Each named move below is a turn or a mirror, shown by a few rows before and after it. Which moves, in which order, take the first row of each later pair to the second? The first pair is answered.
move B:
[-42  30  -4 -18  37  36 -16  41   9  -1  18 -64  -3  34  63  12] -> [-25 -50  41  45  -9  -2 -21  27 -41 -27   4 -57 -53   0  18  -1]
[  0 -37  30  15  11   9   1 -15 -56   0  21 -43 -11   0 -26 -39] -> [-12  18  -1 -30  43  33   7  -7 -22  15  31 -47  28  24   6 -33]
[  9   3  21 -43  16  -3 -32  -8   8 -20 -14  12   2 -47 -18 -31] -> [  9   8  19 -45  18  -1 -29  -8  11 -18 -13  10   5 -45 -16 -31]
[  7  20 -26  -3  15 -18  17   4  12  -9  -6   7 -14  30  -6   3] -> [  9   2 -15  13   1 -29  16   0   1 -16 -10   8 -29  22 -18   0]
move A:
[  1  30  28  -5  -2  42 -30  17  -7  16   1 -26  31  11  -7 -13] -> [ -3  21  34   4   5  36 -26  14 -18  17   2 -38  27   6  -3 -15]
[ -6  -6 -77 -13  38 -37  74 -23  34  15   7  12 -44  15  45  31] -> [ -6  -6 -79 -15  36 -37  74 -21  37  15   5  15 -41  17  45  33]
[ 31 -13  11  22 -10 -27   0 -25 -26  16 -22  19   5  -5 -32   0] -> [ 32  -8   5  17 -18 -23  -4 -23 -17  15 -25  29  10   3 -35   2]
[ -8  53   9 -34  34   5  -1 -34  20  -5  -1  11  34 -15 -25  -9] -> [-18  39  26 -16  45  -8  12 -43  -2  -2   2 -21  21 -28 -18 -14]
move W:
[-10  25   1 -48   5  13 -25  36  27 -15   7  22  20   1  28   0] -> [-15  35  -6 -47  17   7 -13  30  30  -2   6  18  22   2  33   3]
[-10   7   6  -3  48 -22  28 -43 -15   3   7 -24 -14 -36  -9  -8] -> [ -3 -15  18  -5  36 -18  12 -35 -22 -23   5 -16 -22 -44 -16 -13]
[  5  37   0 -29   5  31 -19 -20   8  12  12 -13  15   3  14  -8] -> [  4  38  -6 -29  14  24  -7 -30   7  14  12 -16  12  -2  14  -7]
Now pairs of rows:
Between the rows of a pair lie two moves.
[-25 -44  -8  68 -70  15  -6  23  -7  12 -21   7 -57  36   6  42] -> [-32  21 -46  17 -41  47  -5  34  36  30 -13  12 -14  64  38  51] : A, B
[ 14  26 -13 -35  60 -10  10 -48  32 -25 -44   2  33 -37  -4 -22] -> [ 16 -12  12  -6  52 -27  12 -55   3 -33 -48 -10   7 -54 -18 -27] : A, B
[ -1  28  16  -6 -23  38 -35  29   4  12  -8   8  28  22  -8  -1] -> [-18  10  38  19   3  16  -9  13 -28  25  -2 -46   7   6   5  -5] : A, W
[-16 -68 -20  35 -34   0  20  61   9   9  13 -36 -42  58  56  41] -> [-23 -41 -38  17  -9   0  36  54  23  23  16 -41 -32  64  75  43] : B, W
[ -1 -35 -21 -41  25  -7  14  28  11 -64  19  13 -45  -1  37  22] -> [ -5 -46  -3 -31  16   0   3  41  -4 -66  22  -7 -44   0  39  17] : W, A
[ -9  16  26  20   3  23 -12  -7 -16  39   6 -22  30  13  -5 -10] -> [  3  19  14  15 -15  31 -27  -2  -3  33  -3   6  35  20 -18  -7] : B, A
[  7  18 -14 -26  -9  14 -19  -6  13 -17  -6  40  27  -1 -32  -3] -> [ -7 -19  31  10   7  -5  -6 -13 -35 -21   3 -24  -3 -26 -23 -17] : A, W
[ 10  -3   0  11  16 -28   5 -26  23 -45   0  16  -9 -41  -7   4] -> [  9  11  -8  -9  21 -12  -3 -15  36 -52   3  17   3 -33   2   4] : B, W
[ -2  12 -14 -12 -25  -5 -15  31   4  -5  19  -3   2  -8   5  17] -> [ -1  -7  -3   1 -28 -16 -12  27 -11  -7  18 -13 -10 -19   0  16] : B, A
[-23  65  19  23   1   3  -4   1 -10  57 -14   5  34  19 -38 -17] -> [-25  50   8  25  33 -37  34 -37 -15  40 -12   1   3 -15 -37 -16] : W, W
[ -3  25 -40 -44  14  27  -9  35  25 -10   6  -4  20  23  34  10] -> [-20 -14  -6 -14  38   2  13  19 -18 -16  16 -62 -10  -7  41   0] : A, W
[  3  11 -19   9  32   9  41 -27   9  43 -18 -39   0  29  22   1] -> [ 10 -31  -8   9  38  -9  44 -41  -2  -5 -16 -35 -36  -6   8  -1] : W, W
[ -3  54  -3  12   1 -17  22  12   8  32 -16  19  18  22   0  13] -> [-10  27  14  27  19 -41  42  -7 -15  20 -12 -10  -9  -4   2   8] : A, W
